In the data rows, zero lies at 4.5, halfway between 4 and 5.
One hidden rule gives every row of this table a label. Here are some rows, each with its label.
[3 2 3 6 3 0 9 7 3 9 5 4 6 4 3 4 3 6 1 2 5 0 4 2 5 6 1 4 7 6 6 3 4 4 3 3 5 5] E
[3 4 3 3 5 4 2 3 6 6 5 6 5 1 1 6 6 5 6 6 0 5 6 1 3 4 6 7 3 4 3 3 6 6 3 5 3 5] D
[1 6 0 4 3 5 6 4 6 2 4 6 4 6 9 5 9 5 2 3 5 8 4 4 3 1 3 9 9 5 6 6 3 2 5 0 2 6] E
[5 6 4 6 3 6 8 6 4 2 3 4 4 5 7 4 7 4 3 1 9 5 3 5 4 5 4 4 9 5 6 6 2 3 5 2 5 3] F
[5 8 8 4 4 6 2 4 4 0 5 4 3 6 6 3 6 3 6 5 5 8 3 7 6 4 4 3 6 4 4 6 3 5 8 6 6 2] C
[4 2 5 5 4 5 7 5 4 9 6 4 5 2 0 6 1 6 8 4 2 0 5 2 5 9 4 5 4 5 4 4 6 6 4 7 5 5] B
[7 8 3 5 4 5 7 5 4 2 4 3 4 8 9 4 5 4 3 2 9 4 3 6 6 3 4 2 6 5 5 4 4 3 8 5 6 3] F
[4 5 6 4 4 5 4 4 4 7 4 5 5 7 4 4 2 5 5 3 5 6 4 2 4 2 4 8 5 4 6 5 5 5 2 3 3 4] C
[7 6 5 4 5 7 3 4 5 7 5 5 4 3 6 4 7 4 9 6 5 7 5 5 4 5 6 4 5 4 3 5 4 6 8 7 6 3] C
[5 4 3 6 5 4 5 4 3 3 6 5 6 2 0 4 3 5 5 3 4 0 5 4 5 6 4 3 1 5 4 3 4 6 4 7 7 5] E
[5 4 8 5 4 4 3 4 3 9 5 4 5 0 3 3 0 6 6 4 3 1 4 5 5 7 5 6 2 5 3 5 5 6 5 7 7 3] C
[6 5 7 5 5 6 6 6 3 3 5 2 4 7 1 4 1 4 4 6 5 0 5 5 5 8 4 3 4 4 4 4 3 5 4 8 7 3] E
[2 2 9 4 4 5 6 3 6 9 5 7 6 1 5 4 5 5 6 6 1 5 6 2 3 1 5 9 8 3 4 5 7 5 6 5 4 5] E
[8 5 6 5 5 6 6 7 4 3 4 3 3 4 5 3 3 3 4 4 7 3 4 8 5 6 5 1 3 6 4 6 3 7 7 8 7 3] F
[6 6 1 3 4 5 4 4 5 4 5 6 5 4 5 5 8 5 7 7 3 6 4 3 4 3 5 1 4 4 4 3 4 4 6 4 5 5] C
[4 2 9 4 5 4 1 3 4 9 6 6 6 0 0 5 0 4 6 6 0 3 5 1 3 6 5 9 2 3 2 3 7 8 4 8 7 5] E
[3 6 0 3 4 4 3 5 5 0 4 6 4 5 9 5 9 3 3 6 7 9 4 5 4 1 5 3 2 4 7 4 4 2 2 1 3 4] A
[5 6 5 4 6 4 0 4 4 0 5 5 4 4 7 6 9 2 4 6 5 9 5 5 5 1 6 0 0 4 5 5 5 4 3 4 5 5] A
[4 3 5 4 4 4 7 5 5 8 4 4 5 4 1 4 0 6 6 4 3 3 4 5 5 7 6 9 6 4 3 5 5 6 8 7 6 4] F
[5 5 6 5 5 3 6 6 1 1 5 4 5 9 0 5 2 4 1 4 7 0 4 6 5 5 4 0 2 6 5 4 5 1 3 4 6 5] A
[7 5 3 3 6 5 0 5 3 0 5 4 5 9 3 5 6 2 3 9 3 4 5 6 6 6 5 1 0 4 4 3 6 4 4 5 5 5] D
[5 4 3 5 5 4 5 4 3 3 5 5 5 1 2 5 8 4 4 4 4 5 5 6 3 5 3 5 5 4 5 4 5 2 2 5 6 5] E
[2 6 5 3 5 5 6 1 8 5 4 6 4 0 8 7 9 4 8 5 3 9 5 3 3 0 7 9 5 3 5 4 4 5 6 3 1 5] F
[6 9 5 3 5 6 0 4 5 0 5 5 4 5 9 4 5 3 6 7 7 7 4 8 5 2 5 1 3 3 5 4 5 3 8 2 4 5] C
[4 0 8 5 4 5 7 5 4 9 5 4 5 0 0 4 0 5 5 4 1 2 6 3 4 9 4 9 6 4 3 4 5 8 5 8 4 4] E
[6 9 4 2 7 8 0 3 7 0 5 6 3 6 9 5 9 0 7 9 6 9 4 9 5 0 6 0 0 3 6 4 4 3 5 1 0 5] F
[8 6 9 3 6 9 5 2 7 0 3 6 2 1 9 4 9 4 9 6 6 9 4 8 3 2 8 5 3 3 4 6 3 4 9 5 5 1] F
[0 1 0 6 3 1 9 6 5 9 4 5 6 9 5 6 6 7 0 2 3 3 4 0 4 5 0 9 8 7 6 4 4 2 2 0 2 7] E
[3 4 1 3 5 3 0 4 6 4 5 6 6 7 1 6 4 4 3 6 2 6 5 3 4 3 3 3 4 5 5 2 6 5 0 5 4 6] E
[5 6 4 5 4 4 8 7 4 5 4 5 3 9 9 4 6 5 1 4 7 6 3 2 5 4 4 4 2 6 5 5 4 4 4 3 5 5] F
[6 3 9 5 3 5 9 6 3 6 3 2 4 6 7 3 1 7 1 2 9 4 3 6 6 9 6 3 9 5 4 8 3 4 8 7 5 2] F
[6 4 9 5 5 6 2 4 7 9 4 5 4 4 4 4 6 5 8 4 3 9 5 5 4 1 5 6 4 3 4 5 4 6 7 5 3 4] B
[4 1 4 3 6 5 4 1 6 6 5 6 4 0 4 6 5 5 6 7 0 8 5 2 4 3 6 8 6 3 4 2 6 4 3 4 3 5] A
[3 5 2 5 5 4 4 4 4 8 6 6 5 0 0 6 2 5 6 6 4 1 5 3 5 4 4 5 2 4 4 3 5 6 5 3 5 6] E
[7 5 8 4 5 5 0 6 4 1 5 4 4 6 1 6 1 3 4 8 3 2 4 6 6 6 4 0 0 4 3 4 5 5 4 6 6 4] C
[0 3 0 5 4 2 2 5 3 9 5 4 6 8 0 6 7 5 1 4 3 0 4 2 4 8 2 4 4 5 6 4 7 5 0 3 3 6] E
[3 6 0 4 6 4 0 6 4 1 5 5 6 6 6 6 9 4 2 6 5 3 5 4 4 1 2 4 3 5 5 3 7 3 0 3 3 6] E
[3 7 5 5 5 5 0 5 5 3 5 5 5 4 4 5 9 4 5 3 6 6 5 5 4 2 4 3 6 5 5 4 5 4 4 3 3 6] E
[5 6 1 4 6 4 1 3 3 2 5 4 6 8 0 4 4 3 5 7 4 4 4 7 5 3 4 1 0 6 3 3 7 4 3 6 5 5] C
[8 6 9 6 3 7 9 7 5 4 3 1 3 6 8 1 0 7 6 0 7 4 3 8 6 7 5 4 8 4 5 8 2 5 9 7 9 3] C
[5 5 9 5 5 7 6 3 6 2 5 4 3 5 6 4 4 5 7 6 5 8 4 6 5 4 5 5 4 4 4 5 3 6 8 4 5 4] C
[5 6 3 4 6 4 0 4 2 2 6 5 5 8 0 5 5 2 5 9 5 3 4 4 5 6 3 0 0 5 4 2 6 4 0 6 6 6] B
[4 3 6 3 4 7 3 1 7 5 3 6 3 0 7 4 8 4 9 4 6 9 5 3 2 1 6 7 9 3 4 6 5 5 9 2 2 4] C
[1 3 0 7 4 3 9 6 2 4 4 4 5 9 3 5 5 5 0 1 6 2 3 3 5 8 2 4 7 6 5 4 5 4 2 4 6 5] D
[5 4 5 4 3 4 6 6 4 3 5 5 5 9 4 5 2 5 1 3 5 4 4 3 5 7 3 5 7 5 5 5 5 3 5 4 5 4] D
[8 7 6 5 5 5 4 6 4 1 5 3 3 8 2 4 2 3 6 6 5 7 4 7 6 6 6 4 2 4 4 4 4 4 7 6 5 4] F
[4 5 2 1 7 6 0 1 8 6 5 7 5 0 0 6 9 4 9 8 0 9 7 1 1 1 6 6 1 3 3 2 6 7 1 3 2 6] E
[6 6 6 6 4 5 6 6 5 0 4 4 3 7 7 4 2 4 2 4 8 9 4 6 5 2 5 5 7 4 5 6 2 4 7 3 5 2] A
[8 4 6 7 4 6 2 7 1 1 4 2 4 9 2 3 0 4 4 4 7 0 4 8 7 9 4 0 1 6 4 5 3 5 6 6 9 3] C
[8 3 9 6 3 6 9 5 2 8 4 2 3 4 3 2 0 6 6 2 9 2 4 8 7 9 5 4 9 6 5 7 2 5 9 8 9 1] C
[8 3 9 4 5 8 6 4 3 7 4 3 4 0 5 3 0 5 8 7 3 6 5 6 4 5 5 4 4 4 2 5 4 6 6 5 6 2] B
[3 5 0 3 6 3 1 4 3 0 6 5 6 8 2 6 8 4 0 5 5 4 4 4 5 3 4 2 0 6 5 3 6 5 0 3 4 7] A
[1 5 0 6 4 1 4 5 2 2 4 5 6 9 2 7 5 5 0 4 6 3 4 4 4 4 2 5 2 6 5 3 6 4 0 1 4 7] D
[5 5 6 3 6 5 0 3 8 1 5 6 4 1 8 4 8 3 8 5 4 9 4 5 4 1 6 7 8 4 5 5 4 4 6 2 3 5] C
[3 5 6 2 5 6 0 1 6 5 6 7 5 0 5 6 9 3 4 7 1 9 5 3 3 0 6 5 2 3 5 2 5 5 4 1 1 7] A
[2 4 0 6 4 2 9 6 3 6 5 4 6 8 2 6 4 5 1 4 5 0 4 3 4 5 3 5 6 6 6 3 7 4 0 4 5 6] D
[4 6 5 5 4 4 4 5 4 1 5 5 4 4 4 5 4 4 4 6 6 4 5 4 5 2 5 3 5 5 5 4 3 4 3 2 4 5] D
[1 3 6 2 6 4 0 2 7 7 5 6 4 0 0 5 7 3 8 9 0 9 6 0 4 4 6 7 4 2 4 3 6 7 4 4 4 6] E
[7 7 5 1 7 6 0 0 7 4 5 7 4 0 6 5 9 1 9 9 0 9 6 7 4 0 7 7 4 2 4 3 5 6 4 3 1 5] E
[5 4 9 4 5 6 1 4 6 3 5 3 5 3 2 4 4 4 7 4 4 9 4 5 4 3 5 6 3 3 3 5 4 5 8 5 5 3] C
[0 4 4 2 6 2 1 0 8 5 5 7 5 0 5 7 9 4 6 7 1 9 5 1 2 0 4 9 7 4 4 3 7 3 2 2 0 7] E
[9 6 8 7 4 5 9 7 1 0 5 1 3 9 2 2 0 5 3 2 8 0 3 9 7 8 4 0 0 3 4 7 3 5 8 9 9 2] F
[4 5 6 6 3 6 9 6 4 4 3 4 4 9 7 4 4 6 2 0 7 4 4 4 5 6 4 7 9 5 7 8 3 4 9 5 5 4] A
[4 7 2 5 4 3 6 6 5 6 4 4 5 5 7 5 9 4 3 6 3 6 5 3 4 1 4 5 4 4 5 4 4 3 4 2 6 5] D
[7 6 7 4 5 7 1 5 6 2 5 4 3 1 4 4 5 3 4 6 6 4 5 6 5 2 6 4 1 2 4 5 5 4 6 6 5 5] A
[7 4 9 4 5 6 1 5 5 2 6 5 4 5 0 4 2 4 4 7 3 3 4 6 4 4 6 2 3 4 4 4 5 5 3 7 5 4] F
[7 4 8 6 5 7 7 5 3 8 5 4 4 4 3 2 0 6 5 4 4 6 5 7 5 6 6 4 6 4 4 5 4 8 8 8 5 3] A
The hidden rule looks at only part of the columns. Which column or columns, counting from 0, in order?
18 22 26
Here are more rows. What is the label of each one?
[5 6 5 4 6 5 1 4 5 0 5 4 4 6 9 5 3 2 8 6 8 7 4 5 5 3 4 5 3 5 5 5 4 3 6 5 3 4] ~ C
[5 6 3 3 6 2 0 4 2 7 7 6 6 0 1 6 5 2 6 9 1 3 6 5 5 6 3 1 0 3 3 3 7 4 1 7 6 5] ~ E
[4 2 5 5 4 4 9 6 2 7 4 3 5 9 3 4 3 7 7 3 5 2 4 5 6 6 4 8 9 6 4 6 4 5 4 5 7 4] ~ C
[3 4 8 5 6 4 2 5 4 9 5 4 4 2 1 4 1 5 3 5 3 3 5 7 4 8 6 5 2 4 3 3 5 6 6 5 7 4] ~ A
[3 2 3 4 5 3 2 3 5 9 5 6 6 0 3 6 5 4 6 5 2 2 5 2 3 4 4 7 4 5 4 3 6 7 7 5 4 6] ~ E
[7 7 9 5 3 7 9 6 5 3 3 3 3 5 8 3 3 5 6 4 8 3 4 8 5 5 7 2 7 4 5 8 2 4 9 7 6 2] ~ F
[7 5 9 4 5 6 8 4 5 2 4 5 4 6 6 4 5 4 8 5 5 8 5 5 4 2 5 6 6 3 5 5 3 5 8 6 6 3] ~ B
[4 6 0 6 4 5 5 7 5 4 4 3 4 8 4 4 4 5 2 4 9 3 3 6 6 4 4 1 6 6 5 5 3 3 3 4 4 4] ~ F
[5 5 8 4 3 6 5 5 4 8 3 4 4 6 5 3 5 5 7 3 7 2 4 6 5 4 5 4 9 3 5 5 3 4 8 7 6 2] ~ C
[3 7 0 4 4 3 5 5 5 0 4 5 4 9 9 5 9 3 1 2 5 8 4 4 5 2 5 2 8 5 6 6 3 2 7 1 3 5] ~ A
[3 3 2 3 4 4 3 4 7 3 5 6 4 2 4 6 9 5 4 5 2 6 6 2 4 5 4 9 5 6 5 3 7 4 3 2 3 5] ~ E
[4 4 2 6 2 4 9 6 5 5 4 5 5 9 8 4 4 5 4 1 7 6 4 5 6 5 4 4 7 6 6 5 3 4 3 4 3 3] ~ C
[4 6 5 4 5 7 4 4 5 3 4 4 3 7 7 3 5 4 4 5 5 6 4 5 5 4 6 3 5 4 5 5 3 2 5 5 5 5] ~ F
[4 5 0 4 5 3 2 5 4 4 5 5 5 4 0 5 6 4 2 7 3 0 4 4 5 5 5 2 1 4 5 4 5 4 0 4 5 5] ~ A
[3 6 0 4 5 4 0 5 3 3 6 6 4 7 4 6 9 3 2 7 4 7 4 5 5 1 5 2 3 6 5 3 6 4 0 3 4 6] ~ A
[3 6 1 5 3 4 9 5 6 1 3 4 4 7 9 5 7 5 1 1 7 5 2 7 5 4 6 5 9 6 6 6 2 2 7 3 4 3] ~ F
[6 6 7 2 4 7 1 4 5 0 3 5 3 3 9 5 6 3 5 5 8 9 4 5 4 2 7 3 8 4 5 6 2 3 6 2 3 4] ~ F
[2 2 6 6 5 3 7 4 3 9 6 4 6 3 0 5 0 5 5 3 3 1 5 2 5 6 4 5 0 5 5 4 5 6 0 5 5 6] ~ E
[3 4 3 6 3 4 8 7 6 5 3 5 4 7 5 4 3 4 3 1 8 5 3 5 5 6 4 3 9 6 5 6 3 3 5 4 5 4] ~ F
[3 6 3 5 4 3 5 4 6 3 5 6 5 5 6 5 4 4 5 7 3 6 5 6 4 5 4 5 5 6 6 4 6 3 2 3 4 5] ~ E
[5 3 5 4 4 3 7 5 4 9 4 4 6 2 3 4 2 5 5 5 3 2 5 2 4 6 4 7 5 3 4 4 5 7 4 6 4 5] ~ E
[4 5 1 6 3 3 5 6 3 0 4 3 4 9 8 3 2 5 1 4 9 1 3 6 5 7 4 1 5 6 6 5 4 2 5 4 6 4] ~ F
[5 5 2 6 5 3 5 2 6 5 4 4 6 7 5 5 4 5 5 4 6 6 4 2 5 6 4 8 4 5 5 5 4 5 4 2 5 5] ~ C
[2 6 5 6 4 3 9 7 3 0 4 3 5 9 6 4 2 5 1 5 8 1 3 5 5 6 4 0 4 6 5 4 3 2 4 4 6 4] ~ F
[5 6 4 4 6 5 2 3 7 2 4 7 4 4 9 5 9 4 9 6 4 9 4 5 4 1 4 4 5 4 4 5 4 3 7 4 3 4] ~ C
